128 stands for zero in the data rows.
Some points, each followed by its number:
[144 169 124  97 125 173 144 150 115 223 135 105 128  92  92 170 120 152
 106 100] 0
[119 124 125 120 118 126 157 132 132 119 144 103 133 138 105 128 120  93
 133 136] 1
[143 112 149 123 126 139 135  99 131 115 125 129 109 128 121 119 125  93
 122 131] 2
[151  96 155 118 124 145 142  84 134 115 127 131 101 132 111 113 120  76
 122 134] 3
[123 132 122 152 112 126 119 163 132 141 145 110 146 134 135 114 121 130
 125 124] 4
[149  98 129 156 119 173 123 128 115 157 145 124 121 135 131 102 124 119
 129  97] 5
[102 116 135 135 132  85 102  96 130  95 117 140 136 119 154 156 162 168
 106 144] 6
[120 143 138 128 127 109 128 130 138 121 124 124 130 123 139 125 132 125
 112 141] 7
[139 161  92 125 126 141 147 145 121 166 122  72 116 123 134 151 129 127
  77  95] 8
[122  78 184 123 117 136 101  81 121 136 139 162 163  94 109 142 147 152
 146 132] 9
[153 119 141 135 133 158 139 108 125 131 121 132 101 131 134 105 116  96
 115 121] 10
[162 114 147 143 132 162 137 106 128 131 116 130  95 134 141  95 117  92
 118 116] 11
[ 91 177  78 123 124 100 101 255 139 140 153 149 187 153 101 118  93 190
 241 154] 12
[105 223  73 142 112 107 148 229 142 166 150  78 152 151 118 115 121 145
 106 113] 13
[137 144 128 114 128 143 130 135 123 167 127 116 128 112 112 148 125 141
 118 118] 14
[117  62 223 126 120  88 113  31 144  40 123 171 116 118 130 106 139  72
 138 165] 15
[150 122  61 172 137 139 130 175 113 104 124 121 111 182 146  92 101  98
 148 112] 16
[163 138 112 138 130 164 125 103 114 173 118 105  98 112 154 143 140 149
  60  76] 17
[159  97 183 110 126 163 148  61 127 113 128 140  89 120 110  91 120  46
 123 144] 18
[120 128 131 155 120 131 126 170 133 150 145 106 153 131 139  95 127 129
 126 124] 19
[159 134 113 141 132 165 125 111 119 175 121 107  99 111 157 135 140 151
  63  76] 20
[130  71 159 147 115 138 150  93 128 113 165 120 131 145 122  84 120  66
 130 122] 21
[179 139 121 119 144 173 172  91 112 141  99 102  74 134 122 114 116  62
  90 106] 22
Which two points above are nearest to each new point by angle? Their numbers follow each, nearest first.
[132 164 132 128 130 146 107 193 147 179 134 144 141 133 124 106  97 150
 176 130] 12 19
[ 94 133 109 131 125  88 117 136 130  92 131 125 144 127 141 159 148 161
 122 143] 6 7
[118 127 118 130 130 115 119 139 132 112 129 137 138 137 131 130 129 139
 142 135] 12 6
[ 83 113 148 141 138  61  91  77 143  77 105 150 156 104 175 165 182 194
  94 150] 6 7
[107 121  95 144 143  86 115 117 130  77 100 134 118 139 167 147 147 153
 106 140] 6 7
[136 135  70 161 134 136 133 171 119 109 122 120 111 166 148  91 111 110
 149 111] 16 4
[139 130  75 159 131 133 131 166 120 110 124 118 105 166 141 100 108 110
 141 110] 16 4
[100 158 104 150 133  46 138 139 152  38 102  96 117 155 195 110 137 102
  73 168] 7 6
[109  38 236 119 104 145  67  36 115 133 161 213 189  62 101 161 152 183
 154 120] 9 15
[121  89 193 128 127 104 123  56 144  65 123 156 119 120 133 107 134  89
 131 159] 15 2
[119  67 191 127 119 134 101  79 124 130 139 165 161  99 114 138 155 150
 147 132] 9 15
[119  69 200 124 113 133  97  71 118 129 145 174 163  95 109 145 150 150
 149 141] 9 15
[118  83 173 127 121 133 108  87 120 130 139 155 159 104 114 142 145 151
 145 131] 9 15
[120 118  83 142 133  97 126 145 124  78 118 131 123 159 144 124 126 137
 150 140] 16 12
[120  86 194 123 130 104 128  56 139  66 122 149 121 123 140 107 145  95
 137 155] 15 2
[109 141  77 141 118 109 138 143 102 142 165  72 142 112 112 172 150 142
  83 100] 8 13
[103 157 110 143 127  62 133 142 148  59 115 103 120 151 178 115 136 105
  84 160] 7 6
[135 123 180 119 140 126 109  99 141 119 109 169 121 116 131 114 119 121
 158 154] 15 9
[139 137  68 167 135 147 141 173 117 117 118 120 114 165 149  88 107 104
 144 112] 16 4
[ 98 110 108 118 128  98 123 146 134  76 138 152 154 149 111 141 123 129
 185 169] 12 15
[114 125 109 138 131 105 118 120 125  98 116 130 123 134 155 137 139 145
 111 131] 6 7
[137 104 124 131 118 162 123 125 117 147 153 135 135 136  97 130 121 117
 157 112] 5 21
[109 137 204 166 134 151  74 204 165 197 131 226 143 106 194   5 108 173
 182 144] 19 12
[137 130  89 147 132 138 127 157 121 116 131 120 111 158 141 101 111 115
 148 113] 16 4
[100  75 158 163  98 117 101 113 130 115 169 128 172 124 137 115 148 144
 116 130] 9 6
